In the rows, 128 means zero.
Each path below is one point turned by a fixed rotation once a step. After each direction that follows a path, write how fast that rotation turns it, in deg/step (0 if it stays still).
Each turn is a multiple of 5 degrees from 10 to 175, or 0.
Each row of a path follows its step; steps can be skipped.
Path 1:
step 0: [117 121 124 124 135 132 116 123 129 127 125 132 131 123 131 135 130 127
 131 128 126 129 126 127 136 134 122 122 130 128 126 115 138 134 130 137]
step 1: [126 130 120 125 124 134 128 136 124 132 131 126 124 138 134 133 133 123
 132 123 134 127 131 127 121 129 131 121 140 129 126 122 135 132 137 118]
step 2: [126 132 131 120 131 122 118 126 131 137 127 138 124 127 129 129 140 124
 125 119 131 134 130 125 122 128 121 130 120 130 130 132 129 137 138 127]
step 3: [128 139 133 131 129 118 128 135 128 125 120 133 127 129 131 136 129 127
 130 123 127 117 124 128 128 128 137 120 131 119 134 127 136 135 133 134]
step 4: [127 129 126 122 125 127 128 123 141 145 123 128 119 129 125 132 126 125
 132 132 131 125 128 122 130 130 128 116 134 123 131 131 119 126 133 129]
step 5: [128 127 121 130 128 125 131 130 128 131 130 128 126 126 117 126 127 123
 121 118 135 123 124 129 134 119 119 118 123 123 135 122 132 139 122 129]
step 6: [130 123 125 121 125 130 128 133 131 125 132 131 124 128 128 134 132 128
 134 116 130 124 131 137 131 121 139 126 125 115 128 127 113 126 132 126]
step 9: [123 125 115 117 137 126 131 136 137 126 128 129 125 132 124 126 130 119
 128 131 130 137 132 121 132 122 130 133 125 125 128 128 132 121 136 127]
step 10: [130 133 127 131 135 140 118 132 134 123 126 133 135 122 117 134 127 129
 131 127 129 133 123 137 123 126 128 127 125 127 136 125 136 131 137 127]
step 11: [132 130 124 126 122 124 131 125 131 130 130 133 128 130 130 137 136 122
 144 137 128 131 130 132 128 121 129 136 140 126 130 124 131 134 133 134]
step 12: [126 128 128 124 135 130 130 134 131 143 127 135 131 117 129 130 121 132
 123 131 130 131 127 122 130 125 124 132 133 122 122 125 134 142 134 123]
Speeds:
[128 126 128 128 128 127 129 129 129 127 128 126 125 128 126 129 127 129
 127 126 128 122 128 129 128 128 124 128 128 125 128 133 125 128 126 129] | 35
[128 126 128 127 127 126 130 130 126 126 127 128 125 128 127 132 128 132
 129 130 129 129 133 127 129 128 130 127 128 126 126 126 129 126 129 127] | 135
[129 131 127 131 129 128 129 127 132 127 126 130 127 129 124 128 128 127
 128 131 128 127 126 125 128 127 128 125 126 128 129 129 130 122 128 130] | 65
[124 128 126 128 127 127 130 129 129 129 130 130 131 126 127 131 127 127
 129 125 125 128 130 127 130 127 128 127 129 132 131 129 127 129 130 127] | 0
[129 128 129 126 126 125 127 129 127 129 128 130 130 129 127 129 129 130
 129 131 129 129 125 128 126 128 126 127 130 127 128 133 131 131 131 127] | 40
Path 2:
step 0: [126 128 138 134 127 138 124 137 125 140 134 126 135 134 136 131 124 127
 119 130 121 133 133 133 129 133 126 129 135 134 129 126 120 133 135 136]
step 1: [126 125 125 136 130 134 125 130 119 133 123 124 134 122 128 132 126 132
 125 129 145 128 123 125 144 133 122 128 132 126 129 127 128 134 137 126]
step 4: [129 135 134 125 129 132 125 123 120 133 122 120 127 128 125 137 134 138
 130 135 129 136 131 122 136 139 126 128 137 135 129 123 126 127 134 120]
step 5: [122 135 122 136 135 139 126 124 124 138 127 126 119 130 139 131 126 137
 129 134 129 131 132 125 138 124 133 131 126 124 118 128 131 121 125 135]
step 6: [120 123 121 128 136 124 118 133 121 128 127 132 132 130 125 132 129 134
 137 118 131 126 138 129 130 124 131 119 123 127 115 134 127 129 135 132]
step 7: [127 138 130 121 120 130 125 127 117 120 137 128 125 123 121 138 124 135
 133 128 125 125 139 131 127 128 133 123 136 134 125 124 124 132 130 118]
step 8: [129 132 132 131 135 134 128 134 125 125 137 126 119 131 131 128 127 126
 124 144 126 130 138 128 137 134 141 131 136 128 127 133 131 129 132 133]
step 10: [123 130 117 133 128 133 124 125 126 131 137 137 118 119 121 124 118 136
 130 123 122 123 124 128 129 123 128 124 133 131 121 124 127 136 130 120]
step 11: [127 126 135 130 142 127 129 133 123 124 131 138 126 136 116 125 120 130
 130 124 122 129 134 131 133 136 142 135 136 126 130 128 127 133 123 124]
step 12: [136 135 126 131 128 136 130 132 124 137 128 133 137 138 116 130 134 129
 119 136 128 137 137 125 128 131 128 123 131 133 127 125 117 132 124 127]
step 13: [120 123 122 135 128 135 127 135 132 135 135 122 121 124 131 122 126 132
 125 132 131 132 126 123 139 128 123 124 128 129 119 118 119 139 124 130]
Speeds:
[126 130 128 129 132 128 131 129 126 131 127 129 130 126 130 127 126 128
 130 126 129 125 125 130 127 125 128 126 128 125 127 129 130 129 129 126] | 85
[126 130 129 131 129 128 125 130 129 128 124 126 129 131 126 128 127 125
 129 127 125 126 129 129 127 129 128 129 128 126 128 129 130 130 129 133] | 130
[127 130 125 129 127 127 130 131 129 128 125 127 130 126 128 131 130 128
 130 126 128 130 129 128 126 131 130 132 129 128 128 128 125 126 127 124] | 145
Path 3:
step 0: [133 128 126 127 122 133 136 137 123 127 132 129 133 132 121 124 117 124
 120 126 124 123 131 132 134 137 125 131 131 136 120 123 135 130 125 126]
step 1: [135 122 136 132 127 132 126 126 125 129 133 132 123 125 131 134 132 125
 123 136 119 121 129 123 125 137 130 138 130 128 131 136 128 121 120 133]
step 2: [124 140 130 130 125 132 124 125 129 138 140 131 126 130 122 125 131 135
 120 128 126 127 132 123 126 125 137 121 120 136 127 131 133 129 124 127]
step 3: [132 127 127 135 120 120 128 134 135 127 135 132 124 134 120 123 122 126
 123 131 129 129 135 135 132 138 123 125 137 131 132 130 129 133 122 128]
step 4: [141 130 126 131 125 129 130 132 127 131 131 131 136 127 126 129 130 125
 128 129 119 120 118 120 122 141 131 131 129 126 121 135 127 131 127 127]
step 5: [127 132 133 127 126 132 128 132 123 139 137 136 124 128 133 129 135 127
 120 130 127 124 130 123 124 124 124 127 122 133 143 134 123 135 127 127]
step 6: [128 138 121 131 127 122 126 130 133 121 132 134 122 129 115 125 124 131
 116 118 134 123 133 123 128 133 130 127 132 132 130 129 125 127 129 128]
step 7: [139 127 117 131 126 136 128 133 137 126 125 129 124 134 132 130 126 127
 125 137 119 117 127 131 121 136 125 124 132 126 131 127 130 133 125 125]
step 11: [136 134 127 123 134 129 126 123 129 135 127 140 129 134 138 134 131 122
 129 125 128 121 127 131 125 130 127 128 124 122 130 134 135 131 122 117]
step 12: [131 130 123 127 120 127 134 128 119 125 130 138 121 120 131 127 120 136
 125 127 133 137 132 124 126 126 131 127 125 133 133 135 128 132 130 118]
step 13: [130 127 125 130 130 125 125 133 135 119 127 125 134 125 132 133 113 133
 119 131 128 118 133 125 136 131 125 123 121 126 128 132 125 126 124 126]
Speeds:
[130 128 126 127 130 125 128 131 127 130 128 127 126 126 127 129 127 127
 130 125 127 130 130 126 129 128 128 125 129 131 131 126 132 127 128 129] | 115
[129 126 130 130 127 128 129 133 130 127 127 127 127 127 129 130 126 128
 130 128 129 125 127 126 127 130 130 129 127 124 127 127 131 128 129 131] | 115
[126 128 129 126 126 128 127 129 130 128 127 129 130 126 127 127 125 127
 126 130 130 128 129 127 129 127 131 130 134 129 129 128 129 130 130 126] | 115
Path 4:
step 0: [123 127 122 134 135 142 127 127 129 137 119 134 122 130 134 141 131 124
 126 126 132 131 138 123 131 122 126 129 126 134 126 134 122 132 129 125]
step 2: [123 136 120 121 133 127 122 134 128 134 132 128 122 132 130 123 134 128
 130 130 132 128 135 125 136 131 135 125 123 140 133 129 131 141 135 136]
step 3: [133 140 131 123 128 135 125 123 128 126 134 133 120 129 123 124 130 126
 116 126 117 132 127 138 125 131 125 121 130 123 129 123 123 130 132 117]
step 4: [132 126 123 136 133 124 131 128 132 132 130 125 125 123 134 129 134 129
 129 131 130 129 128 130 129 144 135 130 116 130 122 131 124 127 144 126]
step 5: [140 131 126 125 135 135 126 130 124 130 131 126 130 124 133 124 119 130
 125 123 129 124 124 146 122 118 126 131 132 137 128 131 127 126 132 125]
step 6: [131 126 119 129 132 126 134 127 133 125 128 118 118 128 131 121 135 116
 130 120 135 122 129 120 119 128 134 133 121 127 131 131 123 126 123 123]
step 7: [132 133 135 124 127 135 125 117 125 132 116 122 131 127 124 124 124 130
 136 124 128 121 125 137 124 137 138 128 134 130 133 120 132 132 128 130]
step 8: [132 122 123 127 132 124 127 124 138 126 135 126 120 135 129 122 138 133
 131 130 126 118 124 123 130 122 132 123 133 124 134 120 125 119 135 136]
step 10: [140 121 122 135 118 122 133 130 131 131 126 123 130 129 137 131 127 129
 131 135 116 128 131 128 128 124 134 126 124 129 134 124 135 116 123 126]
step 11: [135 125 144 113 130 124 135 125 126 129 125 120 134 131 131 129 125 123
 132 123 133 131 127 125 131 126 117 134 131 129 128 134 128 123 129 132]
step 12: [118 119 122 131 124 132 126 128 128 135 123 118 130 135 121 131 125 128
 129 139 120 124 132 121 121 125 127 136 134 126 138 130 122 126 123 126]
Speeds:
[130 128 126 129 128 132 126 127 129 127 127 130 129 129 129 129 127 129
 127 128 125 129 130 130 129 123 130 125 129 131 130 126 128 126 127 129] | 145
Path 5:
step 0: [130 122 119 122 131 136 129 127 128 130 138 128 136 127 133 126 132 126
 130 126 131 121 129 121 126 127 114 134 139 131 121 129 129 125 132 132]
step 2: [134 123 129 128 122 128 125 128 140 130 132 134 130 132 126 118 123 125
 127 128 136 121 126 126 137 130 127 135 136 124 131 128 126 126 114 125]
step 3: [131 123 130 133 128 121 135 127 127 125 122 124 127 130 132 128 127 134
 127 131 125 139 131 122 138 134 140 132 138 130 119 127 127 126 136 122]
step 4: [135 115 133 135 126 120 128 131 125 128 135 128 126 129 122 124 130 130
 128 123 129 133 125 132 115 130 131 126 128 127 138 131 121 126 120 124]
step 5: [138 124 119 128 133 126 135 125 126 127 126 127 130 123 137 123 120 127
 132 131 119 124 136 126 132 135 132 115 126 126 134 131 129 129 134 133]
step 6: [129 131 131 123 133 128 134 142 130 120 127 115 120 133 123 128 124 132
 126 127 131 129 131 129 115 130 123 123 125 132 131 127 137 125 126 126]
step 7: [129 127 127 119 137 136 131 120 136 131 129 132 128 136 124 131 124 123
 131 125 130 125 133 127 123 127 134 128 121 112 129 129 126 132 133 130]
step 8: [121 136 126 130 121 130 134 129 137 122 125 133 118 126 127 133 133 127
 124 130 121 121 125 129 126 132 128 123 125 130 123 125 133 128 131 112]
step 10: [132 130 129 132 125 124 128 114 121 128 129 123 121 124 135 141 134 123
 121 129 126 121 132 140 133 128 123 128 132 128 127 128 127 126 130 127]
step 12: [128 139 126 128 137 118 120 125 124 132 131 127 121 133 130 123 127 119
 134 133 128 124 118 135 134 121 128 132 130 126 130 133 132 127 132 136]
step 13: [116 139 132 117 125 126 130 128 123 126 127 129 132 131 133 129 127 130
 122 125 129 136 123 123 134 127 130 120 128 129 129 127 125 133 114 128]
Speeds:
[127 130 126 128 129 127 130 128 127 129 130 124 130 131 130 125 127 128
 127 128 128 130 125 127 125 129 130 125 125 129 130 130 129 132 128 130] | 45
[127 125 125 129 131 127 128 125 129 129 128 125 130 126 127 127 129 126
 131 130 128 125 129 128 129 126 131 127 131 126 126 129 130 131 129 129] | 155
Path 6:
step 0: [132 130 141 127 134 128 130 124 130 126 132 132 126 126 118 127 128 125
 131 137 142 131 126 127 122 117 136 122 130 127 126 132 130 137 124 134]
step 1: [135 133 134 124 125 131 129 133 126 126 131 134 137 130 136 132 128 130
 125 132 135 128 124 129 126 121 141 125 131 119 120 122 130 118 122 135]
step 3: [131 130 126 124 122 132 135 124 134 127 120 125 128 129 126 127 122 129
 133 132 126 138 123 123 119 136 133 122 131 124 115 123 137 125 118 128]
step 4: [126 132 134 123 129 122 132 122 133 127 128 130 125 128 117 131 133 128
 128 139 137 135 130 131 114 125 122 121 138 128 124 134 131 124 125 131]
step 5: [129 127 137 125 127 128 126 131 134 125 130 133 132 134 129 132 125 129
 126 134 126 133 130 135 125 121 133 132 140 122 119 121 134 112 123 121]
step 6: [125 125 134 124 130 126 133 121 129 121 125 126 131 129 122 134 124 124
 128 125 131 140 143 137 130 119 129 128 127 128 116 126 121 130 121 128]
step 7: [123 127 129 121 134 128 134 129 131 124 121 133 130 122 130 124 118 131
 135 127 134 136 126 130 132 134 135 122 135 133 116 118 133 125 120 129]
step 9: [129 126 139 121 125 133 123 120 129 125 127 137 132 125 129 135 113 130
 123 130 129 134 128 127 126 131 130 132 132 122 129 124 137 120 127 121]
step 10: [130 123 138 124 127 125 131 121 119 124 127 126 134 121 130 130 122 123
 127 131 133 142 140 132 116 130 129 129 124 127 122 131 126 131 132 126]
step 11: [129 127 145 125 131 126 129 132 127 126 125 129 127 124 130 119 125 131
 132 130 135 132 127 127 124 133 143 125 134 135 122 122 135 131 127 121]
step 12: [124 136 139 124 132 126 131 125 126 126 124 128 128 134 125 134 130 121
 118 129 141 128 131 128 123 128 141 123 132 121 126 121 123 132 132 134]
Speeds:
[128 125 128 128 123 129 129 129 126 129 131 128 128 129 132 131 127 128
 127 128 131 127 130 129 130 126 126 129 128 127 127 130 128 128 126 125] | 90
[130 125 125 128 128 130 129 130 126 128 126 128 129 124 127 129 126 127
 129 126 130 129 129 127 127 126 126 125 130 127 128 130 131 127 131 133] | 115
[128 129 127 128 127 129 130 130 128 127 127 127 123 132 126 129 130 128
 128 127 125 128 130 129 127 127 125 127 132 129 126 126 128 126 128 128] | 35
[130 133 128 128 127 128 124 128 128 127 129 127 132 130 127 130 129 127
 128 125 129 129 130 127 130 126 127 129 128 128 131 127 130 124 130 128] | 95
Path 7:
step 0: [136 132 121 135 117 123 139 115 127 126 128 131 122 128 131 134 128 129
 130 139 122 130 127 131 134 118 130 119 123 129 133 143 124 130 123 129]
step 2: [134 138 131 129 122 136 123 133 120 122 131 124 111 130 135 135 130 132
 130 131 131 114 132 125 125 118 122 128 131 123 125 129 138 125 132 126]
step 3: [136 140 124 133 131 126 126 133 131 126 129 134 138 126 124 120 133 135
 130 137 122 113 122 125 133 128 125 117 135 122 131 131 126 123 138 132]
step 4: [125 124 125 127 125 118 125 133 121 119 136 119 132 135 125 136 137 132
 127 127 112 125 113 117 132 124 131 128 128 128 127 120 130 126 126 129]
step 5: [127 119 121 129 119 128 130 133 133 130 130 135 128 140 134 133 127 131
 120 128 129 128 121 126 130 122 115 127 126 130 120 134 132 121 138 142]
step 7: [122 124 132 125 119 135 132 134 119 129 127 134 124 129 133 125 125 130
 124 140 122 128 119 124 125 116 142 122 129 138 127 136 125 128 130 119]
step 8: [133 118 133 128 129 136 134 128 128 122 134 138 126 129 129 127 129 127
 128 131 124 120 137 119 137 133 139 130 128 135 136 130 138 130 138 141]
step 9: [133 134 131 135 120 134 138 130 125 121 130 122 123 128 117 125 126 131
 134 124 122 122 131 117 118 119 126 133 114 126 131 130 126 133 135 131]
step 10: [125 123 121 133 126 126 133 127 122 136 132 142 124 129 124 120 129 120
 141 133 123 115 121 123 120 127 125 122 131 126 120 119 123 129 131 131]
step 11: [121 130 126 132 123 119 126 122 124 133 125 126 121 139 133 130 129 138
 136 131 123 119 132 128 134 118 136 137 128 127 133 117 128 126 124 141]
step 13: [132 126 127 129 128 125 132 118 130 130 122 134 115 123 125 133 141 119
 120 129 126 116 116 123 131 125 126 128 124 131 135 128 138 126 120 123]
Speeds:
[126 128 128 130 125 130 130 129 126 127 129 125 130 128 124 125 132 129
 126 128 126 130 128 130 126 130 129 129 128 128 126 126 127 128 128 124] | 130
[129 126 128 129 125 128 131 127 126 128 127 129 130 128 130 131 126 130
 128 130 129 128 128 130 129 129 126 129 127 129 126 124 124 126 124 129] | 65
[129 125 129 129 127 127 127 131 128 131 124 127 130 127 130 128 128 130
 130 129 127 128 128 131 126 125 127 128 125 127 129 131 127 128 131 127] | 160
